The rows of M fall into several groups, and each row is roughly a mix of its group's hidden directions; some rows fit no group.
M, 113 rows:
[-8 21 22 1 8 -18 5 -31 -2 18 28]
[1 -14 -14 1 -19 11 -19 -31 0 32 15]
[16 22 29 -1 13 -1 -30 23 15 1 5]
[-4 35 8 -22 30 15 17 8 1 -6 14]
[3 1 3 -19 27 -20 20 -18 -14 -12 -29]
[-21 41 11 -4 -7 3 -31 0 -6 -2 13]
[-5 1 -1 -14 35 -34 -5 -6 -3 26 -10]
[22 -14 -6 -36 -8 -28 21 -7 -2 -8 3]
[4 22 -25 -20 -10 -3 -13 -29 -23 9 15]
[15 1 12 11 3 24 -27 -7 -13 37 -1]
[5 -20 6 13 -25 39 -20 -9 8 0 -12]
[15 -3 0 16 -15 -27 39 -17 1 -9 12]
[4 -38 -6 11 -21 35 7 -4 -3 -10 -2]
[14 -40 7 -20 -14 5 0 -2 -11 -30 3]
[-25 47 2 -1 10 -16 -3 -7 -2 5 15]
[-14 -7 11 -34 13 -24 0 -1 16 -26 -17]
[27 -8 0 22 12 18 20 -3 -24 -14 -23]
[-37 22 -6 -2 -15 -19 -6 23 18 2 -7]
[-6 0 -16 -41 -9 -24 -15 3 -20 14 6]
[-30 15 -13 6 25 -27 -6 -19 10 15 -6]
[-46 5 -6 8 1 0 -1 -30 -1 16 6]
[-2 6 24 12 -17 -4 -24 -16 -28 17 22]
[-2 -21 1 0 -26 -20 9 22 26 -23 13]
[-12 13 10 -5 17 -15 4 -18 -44 -3 -15]
[-12 -2 -4 10 22 2 -18 10 41 24 1]
[-3 31 12 19 32 13 19 -18 -3 3 -8]
[9 -28 -13 23 -4 -17 -4 24 31 5 -1]
[21 -7 -29 -19 24 -8 6 13 18 7 23]
[15 36 -10 -15 -15 -4 -15 -13 3 -1 30]
[-8 -11 20 20 16 -38 -4 2 27 3 4]
[-3 -34 3 31 2 -4 -13 12 29 4 -12]
[2 14 9 7 -14 44 -5 15 1 -27 6]
[21 18 26 -18 -3 22 -26 7 -10 -14 10]
[17 -22 14 18 -22 -8 -23 3 -31 -7 8]
[-3 7 -13 2 -29 1 -30 16 23 5 26]
[6 -20 10 -27 -8 11 14 2 -32 -24 -11]
[-7 15 21 -24 -9 20 1 -34 -22 1 -5]
[1 33 12 11 -6 1 -30 -20 -10 1 25]
[21 -28 -19 -18 9 25 10 12 10 -16 -14]
[25 -15 22 -25 23 11 3 -12 -2 18 18]
[23 -11 6 -14 21 -25 -30 1 -9 20 -11]
[-19 -6 32 -21 -26 -20 -5 12 -9 -15 6]
[6 33 -1 1 37 -4 1 -28 4 12 -4]
[-22 27 -17 20 7 6 8 18 16 24 15]
[-20 -25 19 2 -36 -13 -1 -4 -7 -15 17]
[6 -1 0 25 32 1 10 10 10 -9 -38]
[10 -42 3 -2 -11 10 3 1 34 7 -11]
[13 -18 4 -26 -22 21 -2 10 6 7 33]
[-15 11 -23 34 0 -12 10 1 -6 -4 -33]
[10 -17 -10 22 -18 5 -5 44 -2 -11 5]
[2 -22 13 19 -33 1 -18 -8 29 0 10]
[26 10 -16 6 33 4 18 2 18 1 -25]
[-19 14 -8 -32 -26 -1 -22 6 -22 -5 10]
[-4 26 -17 -8 34 -16 9 19 14 6 -17]
[-11 38 -19 -2 1 -12 3 1 4 36 5]
[-15 -4 13 -2 31 -18 34 -19 0 6 -13]
[-7 10 10 -16 25 -29 -7 0 11 -21 -30]
[-17 -17 -10 -34 -27 -17 5 13 7 -18 -1]
[2 22 -43 0 -20 -10 3 17 -2 13 -13]
[-6 17 -31 19 -5 -11 16 -18 3 -26 -19]
[-10 -24 6 -9 -20 -15 27 -27 -20 -8 -10]
[10 23 -1 23 15 -18 1 -14 29 23 16]
[18 -6 6 18 -23 43 -10 -8 -2 -10 -7]
[-3 -30 4 1 8 26 -20 10 -7 -26 -22]
[9 28 -30 -17 26 0 5 19 -8 14 8]
[13 20 11 5 7 17 -9 -5 -1 37 31]
[-7 -21 16 -28 11 8 7 -20 17 11 -30]
[-6 -2 13 -33 13 -10 32 -2 18 -8 -22]
[13 -42 -20 12 -28 -2 5 11 7 -6 -4]
[9 -14 1 16 -30 34 -21 5 -3 4 20]
[-22 13 23 -36 -18 4 -15 -15 -6 -3 11]
[-1 -36 8 -17 -21 6 7 3 4 -35 8]
[-15 -14 22 -13 14 2 -3 -22 -18 20 -30]
[5 -6 -27 24 12 -1 27 -1 1 -8 -34]
[-8 32 -20 3 19 -18 29 0 -11 -18 3]
[26 -1 -2 0 4 -38 -25 -10 21 -8 9]
[-11 42 15 -26 -2 1 -1 -4 -20 -9 12]
[-29 26 4 -28 -13 4 -8 -14 -25 -1 4]
[21 -15 -9 5 -1 36 16 16 26 -11 8]
[28 21 -14 -1 -9 18 -17 13 23 -7 25]
[32 5 6 -4 40 15 20 -1 9 8 -4]
[16 -40 14 5 -23 -4 25 -3 1 -14 1]
[13 1 18 3 -15 -8 17 -10 23 -27 31]
[-2 -37 -12 -7 -8 5 32 -5 6 -24 -9]
[-19 5 -26 -8 -39 8 -18 -7 6 15 11]
[-6 -11 -6 -16 -23 14 17 -22 2 3 39]
[38 -20 5 -11 -6 -10 3 22 22 -17 -7]
[2 10 16 -4 12 0 10 14 -47 2 -20]
[10 9 -9 -31 -16 -23 -11 -21 -20 20 10]
[-27 8 -5 -11 1 -27 -8 11 9 -24 -31]
[-12 4 15 -30 -8 -11 2 -4 3 29 33]
[-17 26 13 4 -8 12 -15 -5 6 25 35]
[12 38 7 -8 9 3 4 5 -39 -7 5]
[-3 -2 -4 21 21 -3 -15 13 -15 0 -44]
[6 17 -20 35 8 11 -13 19 -1 24 13]
[-19 14 8 2 7 -28 -14 -7 28 29 10]
[-27 12 32 -4 -12 -27 -17 -11 5 -7 13]
[2 -40 -16 15 -4 -5 10 20 28 -1 -3]
[-1 -15 4 13 0 -29 -2 -4 41 21 10]
[15 -35 -2 8 -23 15 11 20 4 -25 0]
[-16 0 -11 34 -13 -20 7 23 -20 -11 17]
[43 24 6 -11 -1 19 -6 16 -8 -3 11]
[-35 -7 19 -1 -29 -9 -3 -3 7 -19 21]
[19 -34 -16 -2 -8 -30 -2 23 10 1 7]
[-1 -16 8 -42 -22 -14 5 -13 8 7 19]
[22 -25 3 -8 -11 45 4 0 2 -2 -9]
[-5 14 -37 -11 -34 -14 -2 -4 -18 5 4]
[15 -33 -2 23 -19 27 -1 10 16 -12 -8]
[2 -27 -7 19 -28 3 -19 -23 5 19 -15]
[-25 -13 8 12 -32 25 4 21 -15 2 13]
[-2 1 -9 17 -5 3 -17 -18 -46 -16 6]
[21 -37 2 16 -1 15 -13 4 12 24 -14]
[18 -34 20 13 16 2 24 -13 15 1 -15]
One row of each group comes first, with its name. Which group is each row after those in?
[3 38 -21 -24 -2 -4 9 -10 -21 10 16] : J
[-28 32 13 9 -8 -27 -14 5 14 -10 1] : L
[-12 15 -16 28 17 -38 15 -2 2 6 9] : Q

[-29 -15 -2 -24 -10 -12 7 4 28 -25 -8] : Q
[7 10 -17 -25 29 -19 -2 12 -30 9 -10] : J
[-17 6 3 -20 -27 -34 17 3 16 -10 15] : L
[5 -27 12 4 -32 28 -13 9 12 -19 1] : J
[-2 2 5 -12 16 -42 25 2 22 -4 -10] : Q
[10 -1 -30 -19 15 8 35 -9 15 16 -5] : L
[9 -16 -18 -5 7 -3 39 -10 -8 32 -1] : L
[-2 19 -11 17 -21 -8 -12 10 17 -5 40] : Q
[-2 22 14 -9 -21 -2 -20 16 8 18 34] : L
[1 -7 -5 40 -19 6 -7 26 -4 15 21] : Q
[-8 39 2 10 6 27 -11 -25 0 17 -2] : J
